Look-ups in named tables: a row name and a column name give one cell, copied from the table.

Table dazibu
,geb,rek,lovuz,naso,penam,mitul
mig,-697,202,-419,-102,304,118
sakibip,-58,119,507,290,91,614
radodo,-220,171,648,198,42,436
pofinek,-216,298,510,3,-419,-676
viliv,-453,79,-321,47,390,646
zezazo,-251,214,165,211,271,626
gufunok,-598,283,385,-66,-234,-604
zoz,-800,304,139,-140,-216,-576
kal,-378,269,550,192,-12,410
revu,-709,281,-20,-131,-61,-574
vas,-637,341,474,-53,-292,-500
res,-376,294,771,101,-228,-163

What is the naso of zezazo in dazibu? 211
What is the naso of mig in dazibu? -102
What is the penam of kal in dazibu? -12
What is the lovuz of vas in dazibu? 474
What is the rek of gufunok in dazibu? 283
What is the penam of radodo in dazibu? 42
What is the mitul of viliv in dazibu? 646
What is the rek of sakibip in dazibu? 119
What is the mitul of res in dazibu? -163
What is the penam of mig in dazibu? 304
What is the naso of revu in dazibu? -131
What is the rek of mig in dazibu? 202
What is the lovuz of mig in dazibu? -419
What is the geb of kal in dazibu? -378
What is the geb of zoz in dazibu? -800
What is the lovuz of kal in dazibu? 550

bere =
|  | gom | zepavok | lizuta | rodun | pova | varego | nimati | sekiluf | guv | tuf |
|---|---|---|---|---|---|---|---|---|---|---|
| nosobop | 31.2 | 31.9 | 44.8 | 43.5 | 27.3 | 18.5 | 54.8 | 51.1 | 31.4 | 39.3 |
| nikituv | 46.4 | 63.3 | 30.8 | 26.4 | 69.1 | 52.2 | 26.0 | 60.7 | 29.1 | 42.4 |
| zon | 91.4 | 26.3 | 33.4 | 56.1 | 48.8 | 50.3 | 39.8 | 32.0 | 39.1 | 44.2 |
| silu | 60.4 | 23.3 | 41.1 | 32.0 | 43.3 | 38.0 | 20.5 | 29.8 | 27.5 | 13.1 |
| zalodod | 19.5 | 14.4 | 46.1 | 38.1 | 35.6 | 24.2 | 29.1 | 52.9 | 34.3 | 39.7 |
| til | 22.2 | 43.8 | 47.8 | 47.0 | 26.6 | 27.1 | 50.1 | 56.0 | 27.9 | 78.2 |
| nog | 15.5 | 40.8 | 51.1 | 34.8 | 22.6 | 40.6 | 35.3 | 24.3 | 42.6 | 44.4 |
| feg | 60.2 | 63.7 | 41.4 | 41.7 | 17.5 | 24.6 | 62.7 | 31.4 | 28.6 | 45.5 |
| kora | 3.8 | 40.7 | 51.4 | 27.7 | 34.1 | 32.3 | 38.9 | 51.3 | 24.1 | 38.4 |
| keriki | 2.7 | 39.0 | 39.0 | 36.5 | 51.8 | 54.6 | 20.0 | 44.5 | 70.3 | 48.3 |
| bef | 47.4 | 55.3 | 43.7 | 34.8 | 51.0 | 55.7 | 47.4 | 43.9 | 16.6 | 40.8 |

keriki, sekiluf: 44.5
zalodod, sekiluf: 52.9
silu, zepavok: 23.3
nosobop, zepavok: 31.9
nog, gom: 15.5
nog, tuf: 44.4
kora, pova: 34.1
zon, guv: 39.1
silu, sekiluf: 29.8
zalodod, lizuta: 46.1
Row with the largest sekiluf: nikituv

vup =
fields: zun, zoduv, nivi, fevemu, fop, tob, noribud, bepifo
mur: [0.802, 0.850, 0.133, 0.786, 0.121, 0.780, 0.159, 0.807]
rifu: [0.841, 0.834, 0.095, 0.173, 0.156, 0.788, 0.124, 0.782]
pogur: [0.122, 0.161, 0.802, 0.771, 0.800, 0.181, 0.808, 0.122]
berop: [0.809, 0.773, 0.188, 0.110, 0.156, 0.761, 0.132, 0.848]
pep: [0.113, 0.118, 0.784, 0.145, 0.795, 0.143, 0.829, 0.120]
gomo: [0.782, 0.780, 0.169, 0.174, 0.131, 0.761, 0.114, 0.785]

What is the fop of pogur in vup?
0.800
What is the zoduv of rifu in vup?
0.834
What is the fevemu of gomo in vup?
0.174
What is the noribud of berop in vup?
0.132
What is the noribud of gomo in vup?
0.114
What is the zun of gomo in vup?
0.782
What is the bepifo of pogur in vup?
0.122
What is the fop of mur in vup?
0.121
What is the fop of berop in vup?
0.156
What is the zoduv of berop in vup?
0.773
What is the bepifo of gomo in vup?
0.785
What is the zun of berop in vup?
0.809
What is the bepifo of berop in vup?
0.848
What is the tob of pogur in vup?
0.181
What is the noribud of rifu in vup?
0.124
What is the bepifo of pep in vup?
0.120
Which row has the largest tob? rifu

